Which row each row swaps with, under one turn or mirror
The rows were stretched afterwards, more along some directions than others.
J470: [-0.35 -0.59 -0.54 -1.91 -0.92 -1.49 -1.86 -0.70 -0.35  1.51  1.18  0.96
  0.61  1.35  0.59 -0.36 -0.60  0.06 -0.83  0.01]
J702: [-0.14 -0.68  1.69 -1.43 -1.74 -2.12 -1.39  0.38 -1.01  1.13  0.40 -0.32
  0.46  0.91  0.68 -0.10 -1.38 -0.09 -0.27  0.52]
J894: [-0.37 -1.40 -0.20  0.77 -0.74 -0.07  1.13 -0.52 -0.48  1.71  0.69  1.82
  2.19  0.36  0.92  1.37 -0.14  0.49  1.45 -2.35]
J752: [-0.23 -0.73  0.60 -1.51 -2.86 -1.31  0.15 -0.17 -0.80  0.35  1.31  1.61
  1.06  0.29 -0.41  1.02  0.53  0.03  0.11 -0.18]
J814: [-0.74 -0.96  0.43 -0.41 -0.86 -2.53  1.27  1.37  0.41  1.94  1.01 -0.34
  1.45  1.05  0.63  0.01 -0.84  1.32 -0.18  0.78]
J502: [ 0.66 -0.42 -0.41  0.60 -1.51 -1.77  0.02 -0.03  0.05 -0.97 -1.09  0.39
 -1.06  2.03 -0.80 -0.71 -0.62  0.99 -1.61  0.55]
J109: [-0.59 -2.72  2.12 -0.36 -2.07 -3.77  1.09  1.37 -1.04 -0.12  0.65 -0.47
  0.46  1.72 -0.41  0.20  0.99  0.73 -0.21 -0.53]
J172: [-0.61 -0.37  0.10  0.13  1.14 -0.50 -1.14  0.60 -0.65  1.39 -0.32 -0.76
  1.20  0.11  0.03  0.25 -1.14 -0.23 -1.22  1.17]
J310: [-0.68 -0.87 -0.67 -1.34 -0.88 -1.77 -0.21 -0.65  0.57  2.13  0.40  0.16
 -0.70  1.24  0.65  0.29 -0.02  0.25  0.35  1.11]
J91: [-1.02 -0.16 -1.46  0.36 -3.45 -1.33  0.63  1.66 -0.39  0.16 -0.39  0.32
  1.09  1.64 -0.93  1.04 -0.87  0.55 -0.55 -0.78]
J439: [ 0.63 -0.54  1.24 -0.94 -0.64 -3.15 -0.78 -0.29  0.48 -0.59  0.32  0.40
 -0.33  2.48 -0.25 -1.47 -0.47  0.79 -2.22  1.46]
J70: [ 0.33 -1.15  1.46 -0.39  0.02 -2.09 -0.34 -0.38 -0.25  0.58 -0.52 -0.08
 -0.26  0.30  0.46  0.70  0.46 -0.73  1.50 -1.15]
J626: [ 0.93 -1.69 -1.31  0.99  0.35 -1.71  0.45 -1.30 -1.03 -0.10 -0.88  0.78
  0.20  1.36  0.64 -0.06  0.27 -0.25  0.42 -1.16]
J687: [-1.67 -1.04  0.25 -0.16 -0.60 -2.08 -0.74  0.28 -0.90  0.63  1.32  0.72
  2.14  0.96  0.63 -1.14 -1.50  0.54 -1.84  2.20]
J566: [ 0.29 -1.83  0.89 -0.51 -2.33 -2.44  0.53 -0.86  0.01 -0.17  0.25  0.51
 -0.58  1.94  0.30 -0.25 -0.43  0.10  0.17 -0.12]
J708: [-0.50 -0.62 -1.07  0.10 -3.25 -2.41  0.45  0.60 -0.72 -0.38 -0.77  0.37
  0.05  1.75 -0.09  0.66 -0.40  0.48 -0.34 -1.46]
J443: [-0.06  0.40 -0.21 -1.48 -1.03 -1.60 -0.91 -0.59  0.92  0.36  0.45  1.51
 -0.95  1.28 -0.36 -1.32 -0.55  0.00 -1.02  0.57]
J117: [-0.14 -0.05 -2.13  0.23 -0.16 -0.24  0.22 -1.06  1.43  0.91 -0.99 -0.24
 -0.04  1.59  0.49  0.80 -0.72 -0.07 -1.04  1.42]
J703: [-0.22 -0.52  1.17 -0.80  0.78 -1.46 -1.00 -0.33 -0.52  0.98 -0.20 -1.07
 -0.18 -0.08  0.41  0.43 -0.15 -0.83  0.29  0.20]
J896: [-0.33 -0.32  1.75 -0.40 -1.27 -0.92  0.25  1.16 -0.90  0.42 -0.26  0.14
  1.21  0.63 -0.35  0.36 -0.62 -0.23  0.19 -0.98]
J918: [-0.61 -0.82  0.41 -0.15  0.09 -1.34  0.76  0.44  0.28  0.37 -0.49  0.43
  1.52  0.50  0.82 -0.34 -0.17 -0.79 -1.30  0.44]
J299: [ 0.51 -1.68  1.72  0.69 -0.03 -0.93  0.78  1.21 -1.19  0.54  0.37 -0.32
  0.25  0.37 -0.26 -0.02 -0.63  0.93  0.96 -1.65]
J674: [ 0.56 -0.85 -1.06 -0.59 -0.65 -1.61 -0.08 -0.34 -0.33 -0.02 -0.18 -0.81
 -0.77  2.17 -0.07 -0.25 -0.81  0.64 -1.26  1.29]
J323: [ 0.17 -0.81  0.83 -0.03  0.83 -3.30 -1.88  0.11 -0.61  0.16 -0.74  0.09
  0.29  1.50 -0.67 -1.02 -0.67 -0.04 -1.74  1.17]
J629: [ 0.71 -1.01  0.15 -0.77 -2.54 -1.32  0.73  0.31 -0.51  0.19  0.05  0.32
  0.98  0.49 -0.04  1.44  0.32  0.49  1.08 -1.16]
J804: [-0.63 -0.20 -1.41  1.62  0.30 -0.05  1.21  0.00 -0.68  0.20 -1.46  0.56
  0.94  0.54 -0.37  1.47 -0.40 -0.14 -0.18 -1.40]
J375: [-0.18 -0.36  1.04  0.25  0.40 -0.81  0.21 -0.39 -0.17  1.30  0.66  0.65
  2.06  0.03  0.93  0.73 -0.63  0.11 -0.21  1.09]
J450: [ 0.72 -2.59  0.08  0.35 -0.77 -2.38 -0.52 -0.08 -0.49 -0.28  0.34 -0.85
 -0.24  1.71  1.65 -0.89 -0.64 -0.01  0.94 -0.72]
J832: [ 1.36 -1.08  0.33  0.12  0.19 -1.00 -1.55 -0.61 -0.94 -0.92 -0.81  0.17
 -0.59  1.02 -1.14 -0.14  0.47 -0.65 -1.01 -1.68]
J55: [-0.30 -1.98  1.59 -0.54 -1.89 -2.69  0.97  0.94 -0.20  1.24  0.01 -0.03
  0.13  1.92 -0.90  0.66  0.44  1.05 -0.03 -0.78]
J557: [-0.76 -2.48 -0.08  1.06 -1.02 -3.05  0.37  0.13 -0.81 -1.56  0.05 -0.46
  1.87  1.78  0.05 -0.26  0.15 -0.49 -1.76 -0.15]
J672: [-1.03 -0.32 -1.46 -0.68 -0.47 -0.53 -0.33 -1.08 -0.12  1.72  0.10  0.02
 -0.26  0.72  0.48  1.00 -0.34 -0.14  0.04  0.59]
J920: [ 0.58 -1.57  0.53 -1.15 -2.22 -3.17 -1.20  0.29  0.11 -1.17  0.28 -0.76
 -0.32  1.26  0.25 -1.33  0.11  0.21 -1.11  0.86]
J26: [ 1.89 -2.51 -1.11  0.58 -1.73 -1.75  0.47 -1.43 -0.17 -0.21  0.73  0.40
 -0.41  2.28  1.01 -0.23  0.22 -0.06  0.22 -1.31]
J241: [-0.57 -1.04 -1.46 -0.32 -0.40 -1.51  0.78 -1.13  0.56  1.93  1.06  1.44
  0.48  0.99  0.84  0.10  0.04  0.47  0.67 -0.20]
J989: [ 0.28 -1.94 -0.26 -0.53 -1.05 -2.59  0.78 -0.30 -0.69  0.95  0.62 -0.27
  0.11  1.99  1.29  0.14 -0.41  0.07  0.88 -1.45]
J329: [-0.66 -1.09 -0.22 -1.20 -0.75 -1.28 -0.02 -1.24 -0.15  0.60  1.56  0.53
  1.69  0.95  0.66 -0.66 -0.57 -0.78 -1.82  2.21]
J967: [ 0.86 -1.15  0.56  0.80  1.10 -0.89  0.25 -0.76  0.81  0.65 -1.29 -1.05
 -0.26  1.07  0.44  0.60 -0.21 -1.07 -0.03 -0.26]
J506: [-0.37 -1.47  0.05  1.28 -0.79 -2.23  0.75  0.37 -1.25 -1.07  0.25  0.76
  1.74  0.32  0.22 -0.52 -0.10 -0.41 -0.45 -1.24]
J737: [-1.32 -1.71 -1.05  1.76 -1.78 -1.89  0.80  0.74 -0.20  0.26 -0.81  0.50
  2.16  1.80  0.58  1.39 -1.48 -0.34 -0.77 -0.26]
J326: [-0.35  0.26 -1.22 -0.09 -1.32  0.04 -0.35  1.03 -0.48 -0.02  0.32  1.13
  0.63  0.16 -1.04  0.03 -0.54  1.62 -0.77 -0.56]
J781: [-0.61 -1.41 -0.61  1.69 -0.59 -1.83  2.11  0.11  0.22  1.05  0.01  0.59
  1.00  1.45  0.13  0.90  0.35  0.64 -0.43 -0.54]
J751: [-0.01 -1.95  1.50 -0.39  1.27 -2.37 -0.45 -0.42 -0.25  1.54  1.03 -0.17
  1.05  0.45  1.56 -0.55 -0.20  0.09  1.04  0.09]
J748: [ 1.72 -1.04  1.03  0.89 -0.96 -2.00 -1.00  0.31 -0.68 -1.58 -1.16 -0.53
 -0.60  1.10 -0.46 -0.60 -0.61  0.07 -0.75 -0.34]

Swapped with J703: J672
Swapped with J781: J375
Swapped with J557: J329
Swapped with J737: J918
Swapped with J109: J752
Swapped with J450: J443
Swapped with J629: J55
Swapped with J674: J832
Swapped with J299: J326

